Each path is a new rotation, seen through one point. The rows after it are directions, each followed by how far the rotation turns it, in deg/step (0 if it stays put).
Each turn is a multiple of 5 degrees from 10 to 175, or 0.
Each row of a path follows its step; steps can be skipped.
Path 1:
step 0: [-15, -12, -15, -8, 5, -14, 18, -39, 23, -4, 13, -5, 4, 8, -5, -9, -7, -21, 17, -20, 13, -5, -14, -25, 22, 14, 10, 9, -12, 25, 7, 6, -17, -2, -6, -8, 5, -14, 19, -12, 11, 4]
step 1: [-13, 5, -16, -20, 15, 18, -7, -21, 16, -8, 0, -26, 1, -1, -8, -23, 13, -6, 20, 18, -12, -10, -1, 16, 4, 24, 1, 22, -18, 1, 4, 3, 2, -17, 25, -10, -15, -7, 24, -8, 23, -10]
step 2: [-3, -7, -4, -16, -14, -31, -27, -33, -1, -15, 7, -18, 14, 10, -6, 7, -5, -3, 12, -24, -4, -10, -9, 6, 6, 8, 22, 11, 6, -17, 8, 4, -11, -26, 15, -22, -14, 9, 21, 17, -1, -4]
step 3: [2, 15, -33, 2, 17, -1, -12, -20, 18, -9, 4, -4, 7, 5, -8, -9, 10, 20, -4, -17, -19, 16, 8, 6, -4, 21, -2, -17, 13, 9, -4, 11, -33, 8, 31, -12, -18, 9, 14, 15, 0, -21]
step 4: [-27, 13, 12, -7, -4, -7, 1, -4, 10, 11, 4, -16, 26, -8, 4, 0, -11, 4, 13, -37, -17, 0, -9, 1, 27, 1, -12, 5, 21, -1, -6, 15, -33, -5, 32, -14, 15, -4, -5, -4, 7, -5]
step 5: [-13, 3, -13, 27, 18, 12, 15, -6, 15, 20, -13, -15, 3, 14, -1, 3, -20, 6, 23, 9, -13, -20, -24, -8, 12, 14, -8, -3, 24, -6, 0, 2, -22, -17, 13, 4, -25, -8, 7, 7, 3, -28]
step 8: [3, -24, 33, 11, -11, -22, -6, -32, 16, 7, -2, -18, 7, 14, -4, 9, 2, -14, 11, -12, -4, 4, -7, 19, 3, -13, 31, 1, 10, 3, 0, 14, -4, 10, 30, -10, -12, 3, 18, 2, -18, -14]
step 9: [0, 6, -5, 23, 7, -16, -7, 8, 42, 7, -29, 3, -6, 19, -6, -16, 6, 1, -4, -1, 5, 12, 16, 10, -10, 12, -2, -2, -7, 1, -20, 19, -23, -1, 38, -20, -13, -4, 9, -2, -7, -11]
step 10: [-20, -3, 27, -4, -5, -22, 2, 6, 10, -3, -11, -20, 6, -4, -27, -1, -14, -4, 7, -10, -4, 10, 5, -7, 4, -12, -5, 20, 16, 16, -21, 11, -34, -22, 33, 16, -2, -9, -4, 11, -8, 15]
step 11: [-7, -1, -1, 21, 19, -17, 11, -23, 21, 21, -12, -9, -9, 7, -15, 10, -11, 2, 27, 23, 11, -15, 14, -25, 8, 7, -8, -12, -5, 9, 0, 16, -31, 1, 8, 15, -12, -7, 5, 21, 16, 2]
step 12: [-9, -10, 12, -10, 12, -22, 24, -28, 23, 3, 1, -12, 26, 9, 11, -3, -7, -4, 11, 3, -5, -1, 7, 2, 5, 5, 14, 16, -18, 40, -5, -15, -12, -6, 11, 4, -7, -28, 5, -16, 21, 17]
Speeds:
[4, -1, 5, -5, -2, -4, 6, 4, 7, 5, 6, 8, -3, 0, 4, -1, 2, 6, -8, -5, -1, 3, 5, 10, 11, 3, 1, -7, 2, -2, 5, -3, -1, -1, 5, 1, -2, 3, 3, 1, -6, -3]  70
[-3, -13, -3, 3, -2, -1, 5, 2, -4, 2, 3, 0, -5, 2, 4, -6, -3, 0, 1, 4, -4, 5, -9, -2, 8, 5, 6, -3, -3, -2, -1, -1, 7, 4, 0, 4, 0, -8, 0, -5, 10, 1]  55
[7, 3, -7, 5, 1, 7, 5, -3, 3, 0, -10, 3, 0, -9, 0, -2, 7, 4, 1, 11, -4, 6, 0, 4, 1, 2, 1, -1, 8, 3, -1, 4, 4, -7, 1, 2, -2, 2, 2, 4, 5, -1]  175
[-6, -10, 0, -2, -7, -6, 2, -2, 6, 6, 0, 0, 7, -6, 4, 4, 10, -2, 3, -7, 0, 1, 1, -7, 1, -2, 4, 2, 1, -4, -2, 5, 5, -7, -3, -2, 8, 6, -5, 2, 1, 1]  170
[1, -7, 2, 6, -2, 4, -2, 6, -2, 6, -12, 0, -1, 6, 3, 5, 6, 1, 6, 0, -4, -1, -3, 5, -2, -2, 1, 1, 6, -3, -5, -6, -7, 8, 2, 2, 7, -2, 4, -2, -9, -1]  25
[3, 1, 2, 6, 4, -3, 7, -2, 5, -6, 9, -1, 3, -1, 3, -1, 0, 2, 8, 0, 0, -5, 4, 6, 3, -6, -6, 4, 3, -1, -3, 7, 6, 11, -2, -1, 7, -1, 6, -1, 4, -5]  95
Path 2:
step 1: [9, 22, -5, 4, -11, 0, 16, -7, -7, -4, 7, -14, -1, 20, -23, 15, 18, -10, 27, 13, -8, -1, 9, 11, 12, -22, -13, 19, -5, 12, -3, 18, -1, -1, 32, -8, 12, 3, -23, 16, -18, 4]
step 2: [26, 14, -14, 18, 6, 15, 8, 12, 5, 2, -23, -20, -13, 22, -7, 3, 20, 5, 34, 10, 7, -4, 18, 0, 11, -9, -3, 0, -4, 5, 1, 20, 4, -13, 4, 18, -14, 1, -3, 21, 6, -19]
step 3: [20, 23, -12, 9, -20, -5, -12, 34, -4, -17, -15, 2, -6, 27, -21, 3, -14, 3, 15, 10, 7, 23, 6, 0, 13, -12, -2, 2, 22, 2, 5, 8, 0, -7, 19, -11, -13, 1, 16, 6, 10, -12]
step 4: [28, 7, -13, -6, -14, 0, -1, -17, -11, -5, -4, 3, 0, 23, -21, 7, -2, 9, 6, 7, -1, 9, 9, 7, 16, -24, 6, 21, 5, -18, 2, -14, -16, 2, 6, 5, 16, 12, 35, 26, 11, -15]
step 5: [9, 9, 11, -6, -12, 13, 6, -3, -33, 5, 3, 11, -18, 15, -10, 13, 8, 19, 19, 17, -2, 1, 8, 18, -5, -36, -13, 17, 13, -18, 6, 15, -9, 12, 11, 3, 7, 20, -15, -1, 4, -19]
step 7: [3, 12, -23, 12, -4, -21, 5, 13, -3, -22, -15, 3, 6, 7, -21, 14, -2, -16, 14, -2, 21, 3, 21, 15, 8, -9, 0, 20, -1, 6, 1, 18, -25, 18, 36, 9, -2, 7, -10, 3, 6, -4]
step 8: [19, 6, -28, 18, -22, -2, -5, -8, -12, -9, 2, -10, -10, 26, 3, 0, 12, -16, 15, 9, 2, 5, 19, 4, 10, -15, -10, 1, -28, -8, 27, 14, -23, 2, 9, 8, 0, -8, 8, 17, 11, -6]
step 9: [11, 3, -4, 18, -17, -5, -7, 21, -29, -9, -8, 5, -6, 14, 0, 1, 0, 8, 9, 23, 17, 3, -3, -12, 4, -25, 8, 14, 2, 1, 19, 20, -17, -16, -15, 0, -4, 8, -5, 6, 22, -36]
step 10: [26, 0, -1, 13, -29, 9, -13, -2, -16, -9, 1, 22, 16, 10, -42, 23, -15, 3, 4, 2, 5, 14, 6, -2, -1, -11, -1, 21, 5, 3, 13, -2, -20, 3, -21, 5, -13, 13, 8, 7, -6, -7]
step 11: [15, 7, -11, -4, 0, 7, 10, -20, -17, -8, -4, 19, -6, -3, -15, 22, 10, -7, 3, -1, 24, 5, 25, -6, -16, -9, -3, 36, 16, -10, 18, 8, -14, 8, 6, 4, 14, 25, -15, 16, 8, 4]
step 12: [15, 2, 3, 4, -2, 10, -13, -21, -13, -16, 3, 5, -6, 23, 6, 16, 11, -7, 9, 16, 11, 21, 19, 17, 2, -7, -13, 17, -12, 17, 25, 21, 2, -4, 12, 7, -2, 1, -35, 10, -18, -10]
Speeds:
[16, 1, 2, -1, -2, -2, -5, 4, 6, 7, 5, 2, -1, 6, 0, -2, -3, 2, -4, -1, 3, -6, -11, -7, -4, -5, 4, 0, 1, 0, 4, 1, -3, -3, 2, -1, -5, 2, 5, 1, 6, 4]  60
[-5, -7, 1, 4, -8, -4, -2, -7, -3, 1, -3, 3, -5, -10, -2, -4, 1, -6, 0, -1, 1, 6, 0, -1, -5, -3, 9, 0, -7, 4, 6, 6, -8, -2, -3, 2, -5, 4, -2, -3, 4, 5]  25
[-6, 9, -6, 4, 3, -2, 4, 3, 5, 2, -3, 0, -6, 7, -8, -1, -7, -4, 3, 6, -2, -4, -2, -4, -5, 2, 2, 1, -11, -3, 0, -6, -2, -4, -7, -8, 0, -2, -5, 1, 0, -2]  55
[4, 6, 6, -7, 8, -2, 1, -8, 5, 6, -1, 9, 2, 2, 4, 2, -2, 3, -2, 4, 7, 3, 5, 8, -3, -1, 3, -1, -3, -4, -3, 4, -6, 1, 1, -2, 3, 6, -3, -8, -9, 3]  60
[2, 5, -10, -4, 1, 0, 6, -5, 2, -9, 8, -2, -1, -7, -11, -3, 0, -2, -5, 2, 0, -8, -3, 3, 6, -3, 1, 2, 0, 1, 3, 2, 0, 2, 0, 3, 1, 5, 8, -7, -5, 2]  110
